M: 3 groups of rows, each row roughly a mix of its group's hidden directions; one row fits no group:
M (100 x 10):
[[ 37.9  27.7  -8.8  21.3  12.3 -13.2 -22.9   9.3  -2.4  19.1]
 [-32.7   2.4  27.6   0.9   1.1   2.0  30.7  34.5  -6.6  -4.7]
 [-21.7  33.7 -17.9  18.3 -24.8  -9.3 -30.6   3.4  11.6  -1.4]
 [ 19.2 -14.8  15.2  16.4  30.0  -4.4  19.2  32.4 -18.7 -16.6]
 [ 20.1 -25.2  -3.2  -8.6  14.0   1.4  13.1 -42.0 -26.6   8.9]
 [ -8.8  19.0 -32.7  -7.6  -1.5  -3.0 -28.6   4.5  31.8  24.8]
 [ 32.3  43.3 -12.5   1.3 -13.9  -9.7 -10.5   2.1  12.1  20.5]
 [ 41.3 -17.1 -13.5   2.4  15.4   6.4 -13.3 -36.5  -8.2  -1.0]
 [-24.1 -11.5 -11.4   0.9  15.1  -7.4 -27.2  16.4   3.3 -43.6]
 [ -8.8  17.6 -14.5   7.6  -4.9   2.7 -45.9  10.8   6.9 -33.1]
 [ 38.9  21.0  -2.9  27.4  -6.5  -3.8  21.6  15.6  23.0   5.6]
 [ 19.3  21.8 -33.2   0.6 -15.2  -2.1 -35.8 -15.5  16.6  -7.7]
 [-28.7   9.5  20.1 -22.6 -18.9 -23.3   4.1  34.2   8.9  -7.1]
 [ 29.5  -8.3 -16.3  18.2 -13.1   0.7  26.9 -28.6  -2.6  28.1]
 [-17.6  27.6  -5.3   6.6 -10.2  -1.5  -0.7  51.1   9.9   9.2]
 [ 16.4 -23.7 -26.9 -29.8  -0.8  26.1  13.4  17.9 -17.1 -11.4]
 [ -3.3  35.4  -9.7  -6.5 -16.7   5.7 -42.3  -6.7  18.7  12.1]
 [-22.5  19.2 -30.8  -1.2 -34.2   0.0 -14.1 -22.3  15.2  10.8]
 [-17.1  18.8   2.6   5.0   6.2  -6.2 -42.7  27.2   3.7 -26.7]
 [-23.1 -22.1 -21.5 -17.4  16.7   6.6 -14.7   5.3  16.7 -37.6]
 [-12.2  31.5   1.5 -13.9 -10.3  -2.5 -24.1  27.5  16.4 -31.5]
 [-18.7 -14.1  27.2  -2.2  25.2  -5.0  42.5  10.9 -11.5   5.1]
 [ 21.3   0.9 -33.2 -22.9   0.9  20.9  -0.9  30.6  13.4  20.2]
 [ -5.4  -2.6 -19.3  -8.3   2.5   3.7 -34.2  34.5  17.7 -29.6]
 [ 12.6  -2.5   8.4  22.4   3.7  -4.5   1.3  23.8 -43.7 -28.2]
 [-10.1   9.0  14.2 -32.6 -14.3  12.4 -23.7  -6.7  28.5 -28.6]
 [-22.6 -16.9  16.6 -24.6  14.0  11.3  -8.0  15.3   9.0 -40.8]
 [ 29.5  -1.1  39.0  -9.5   3.3 -19.1  29.5  -6.8  -7.2  14.7]
 [ 20.8 -27.5 -11.5   3.3 -21.6   7.0 -15.8 -43.3   5.7   6.4]
 [-12.8  -7.9  34.8  10.0  15.8  -4.1  41.1  12.7 -18.5  -6.8]
 [-14.5  31.5  17.8  -1.7  22.1 -10.8  14.2 -27.0   9.6  30.0]
 [-21.7  20.2  25.3 -24.0  16.1 -13.9   7.6  34.1  15.6  -5.2]
 [  5.9 -23.5 -18.9 -22.8  -8.1   3.1 -37.6 -15.1   2.7 -29.3]
 [  8.8  -6.2   3.9   6.7  -5.1 -11.4  48.4  -5.3 -14.8  33.5]
 [-11.2 -32.7   2.8  -5.9  11.7  -2.0   9.5   1.5   2.6 -50.6]
 [ 22.7 -18.9   2.3 -12.4  14.5  24.3  28.7 -35.5  -8.8   7.6]
 [ 16.2  37.1 -15.1   2.3  -2.1  -6.1 -37.3  -8.6  10.2  23.6]
 [ 21.2 -20.4  22.5 -22.9   9.8   4.6  31.6   3.0  -7.9  30.9]
 [-16.2   8.7  -0.8  15.5   0.3   2.3 -15.9  35.1  11.5 -42.9]
 [-24.0 -36.1 -12.0  -7.2 -23.0 -19.0 -12.6 -18.5   9.0 -22.4]
 [ 21.0   3.7 -21.2   5.2 -12.3   0.9 -44.2 -28.5  14.0   0.0]
 [ 53.2  -2.3  10.1  -3.8   1.0  10.4   7.5   4.4  -2.5  30.0]
 [  2.2  25.8  12.6   3.2  24.8  -0.6  -5.5  48.1  -4.8 -15.0]
 [-16.2  27.6 -29.8   9.8 -13.8   3.2 -27.9  20.0  23.8  -9.5]
 [ -1.8 -49.4   4.6   6.6   4.1  -0.9  29.8 -12.5 -11.5 -18.6]
 [-33.4 -13.1 -15.0  -9.3 -29.4  -1.3   7.2 -37.2  11.1   5.0]
 [-16.4  18.0  13.4  17.5   8.6  -0.3  16.6  49.6 -12.6   0.3]
 [  8.0   2.6   9.5  14.9  -5.9  -2.8  33.9  18.9 -13.6  43.9]
 [ 39.7  14.7  -5.5  32.4   3.7 -20.4  12.8  16.4  -9.0  15.4]
 [  8.4  10.1 -20.1  -1.4 -21.7 -31.5  10.4 -34.4  16.0  21.3]
 [-24.1 -37.5  -5.2 -21.1   6.8   3.1   7.3 -37.1  -1.7  -9.4]
 [ -7.5  17.2 -14.6 -11.4 -20.7   7.6  -6.3  52.5   6.1   5.6]
 [-35.8 -11.6  -7.1 -30.7  15.5   8.0  19.1   4.2  -3.0 -30.6]
 [-29.7  27.2  -6.0  -3.8  10.0   3.8  -5.5  43.2  18.6  -3.8]
 [-23.0  17.8  20.5  -2.5 -12.8 -14.6  -2.1  46.4   7.3  13.7]
 [-16.4   2.9  24.9 -26.6   7.6  10.4  35.2  30.1  -1.6  11.3]
 [-13.8  -6.5  32.6   9.5  24.3  -7.1  27.7  27.2 -18.1  13.5]
 [-11.6   7.2  30.9  11.7  25.3 -15.1 -13.4  40.1  -9.3   5.3]
 [-17.7  31.1  26.7 -15.5  -6.9   7.0  15.9  19.7   0.4  32.8]
 [-16.2  -7.8 -29.4 -20.3 -11.7  12.8 -19.7 -39.4  -2.8 -14.1]
 [ 23.1 -23.9  -3.9   3.5  13.8   3.4  24.2 -42.7  -2.6  17.2]
 [-33.8  21.0 -11.7  -8.0  -8.3  -6.7  -0.4  38.8  24.8  -4.3]
 [-32.3 -27.9   3.1 -29.2  -7.0  16.6  15.7 -15.5   3.4 -23.1]
 [-17.8   8.1  -2.5 -19.8 -28.2   9.7 -14.5  -2.8  46.3  -4.0]
 [ 19.6  15.1 -13.5   3.5   0.2   7.6  33.1 -17.9  -3.4  41.9]
 [-25.4  12.0  20.0 -31.6 -16.7 -20.2  22.3  23.2   6.7   9.7]
 [-18.7   6.7 -25.5  -2.3  -9.4  -6.6 -43.5  16.7  10.6 -24.1]
 [ 39.5 -18.6  -8.6 -17.9  15.6   6.5  -9.3 -25.0  12.7  24.3]
 [-28.1 -27.0  19.6 -29.2  -9.9   0.9   8.6  17.4   4.4 -28.1]
 [ 36.4  -0.1   1.7   0.0 -13.5   6.2 -31.9 -30.4  10.1  21.3]
 [-37.4  19.9 -23.4   2.4  -4.2 -11.5 -29.0  21.4  15.1  -4.7]
 [  6.2  -6.2  34.3 -22.7  19.1  -4.6  35.6  -4.7 -10.7  22.2]
 [ 32.5 -15.7 -24.3  -0.1  23.9   7.9 -26.0 -24.5  12.3  -9.5]
 [-25.7  -5.2 -12.9 -23.1  -2.5  11.6   7.4  46.0   9.4 -16.1]
 [ -7.4  51.2   1.7  -7.4  -0.9   0.3 -14.2  23.0   6.0  23.3]
 [-13.5  20.4   1.5   2.4 -18.4  -6.3 -32.9  33.6   6.0 -28.6]
 [  1.0   7.4 -26.2 -10.5 -17.1   1.2 -45.5  -4.2  27.7  -6.3]
 [ 19.4 -20.2  38.5  -2.2  24.5   3.9  23.3  13.7 -16.7  12.3]
 [-12.2  26.5  11.1   0.3 -15.5  -9.9  14.0  27.2   0.1  42.4]
 [-50.1  10.5   6.5  15.9 -21.7   0.4  12.3  21.9  -0.2   5.8]
 [ 36.6 -19.2  29.8  -4.7   5.4  10.0   6.6 -14.3  -9.3  31.0]
 [ -6.9  -9.9  10.6   3.7  12.9  11.5  40.1  30.2 -23.3 -20.4]
 [ -0.8 -33.0  21.6 -19.4   1.1   7.5  12.8  14.7 -14.8 -38.2]
 [ 15.7   0.4 -14.7  13.8  -4.6 -18.4  16.0 -32.8  -4.1  41.1]
 [ 22.6  23.2 -20.3   4.0 -28.4  12.3 -36.6  -4.8  15.7   0.0]
 [ 26.3  -2.9 -21.4  12.3 -28.8  -0.8 -26.4 -31.4  14.4   3.5]
 [ 15.4 -22.5  31.1   3.8  12.5 -12.5 -10.7  19.7 -25.8 -29.0]
 [ 23.4 -13.4   7.6 -15.4   1.3  -2.2   2.4 -43.9   3.3  32.7]
 [ -5.8  31.5  -9.5  -1.0 -17.7  -0.1   5.4  24.9  12.6  42.5]
 [ 45.1  23.9 -22.4  17.7  -8.2  -4.8 -15.1   0.5   0.3  17.6]
 [-17.8  25.3 -23.6  17.3 -27.8   6.6   1.4 -37.6  -1.0  -0.8]
 [-11.6   1.6  38.6 -32.4  13.1 -18.6  25.2  12.6   3.2   6.9]
 [ 21.7   7.8 -22.2  17.8  -0.7   8.1 -36.3 -23.7   5.2 -27.1]
 [ 19.9  27.9  20.5  15.1  10.9  -0.2  10.9  23.5 -18.2  33.2]
 [  6.2  34.7 -21.1   0.1  -7.1   4.3 -44.8   4.9  14.6  -6.2]
 [ -9.5  11.6 -34.4  11.7 -27.4 -13.4 -29.1  -4.4  20.2 -17.1]
 [ 28.7  -2.0  10.9  23.6   5.6  -2.4  32.8   5.0  -8.8  36.4]
 [ -7.0 -10.3  24.1  -5.1  26.6  -8.8  42.6  15.3 -18.1  11.2]
 [-24.6  12.3  19.5  -9.8   9.5  -0.4 -13.8  45.6   5.1 -20.6]
 [  4.8 -16.7 -26.7  17.4  -9.7   3.1 -34.7 -28.4   0.7 -24.7]]

which group is each row in? (one row of each group first):
[  3.9 -12.9 -32.2 -15.3  -9.7   6.8 -17.5 -45.7  -6.7  -4.0]  (93)
[-35.0 -22.8  -3.4 -19.0 -15.2   2.5  31.2 -26.5  -0.2   3.2]  (95)
[  5.2 -38.2  -5.3   4.0 -12.1  -7.5  11.5 -39.3 -17.6  18.0]  (88)

[  3.3  29.8 -32.8   2.8  -9.6  15.1   0.2   3.0  28.8  30.1]  (93)
[-25.5  19.5 -12.3  11.6  -5.5   4.0  -4.3  45.2   7.8 -23.6]  (93)
[  6.3 -21.3  15.0   2.4   7.5 -12.5  29.0 -17.4 -19.2  40.0]  (88)
[  7.1 -16.2  36.1  -2.9  43.1   9.7  15.2  11.9  -9.8   1.2]  (88)
[ 15.7   3.3 -24.2   2.3  12.3   9.4 -20.9  47.2   5.4 -16.2]  (93)
[-46.1   1.1  18.1 -11.7  -2.3  -4.3  33.6  15.5   4.7   6.0]  (93)
[ -6.3  12.6   5.9   4.9  19.7  14.9 -32.0  29.5   5.9 -35.3]  (88)
[-23.9 -25.0 -21.8   1.3 -26.2  -1.0  13.2 -38.1   1.1   8.0]  (95)
[ -6.5  -8.5   8.9 -44.3   5.3  -4.2  27.4 -30.3  12.5  -3.7]  (88)
[-29.8  -8.2  -8.2  -3.4  -6.3   6.0 -19.3  28.8  18.2 -37.4]  (88)
[ 11.4  32.0  -5.6   8.0  13.7   5.0 -12.3  46.7  -4.2 -15.2]  (95)
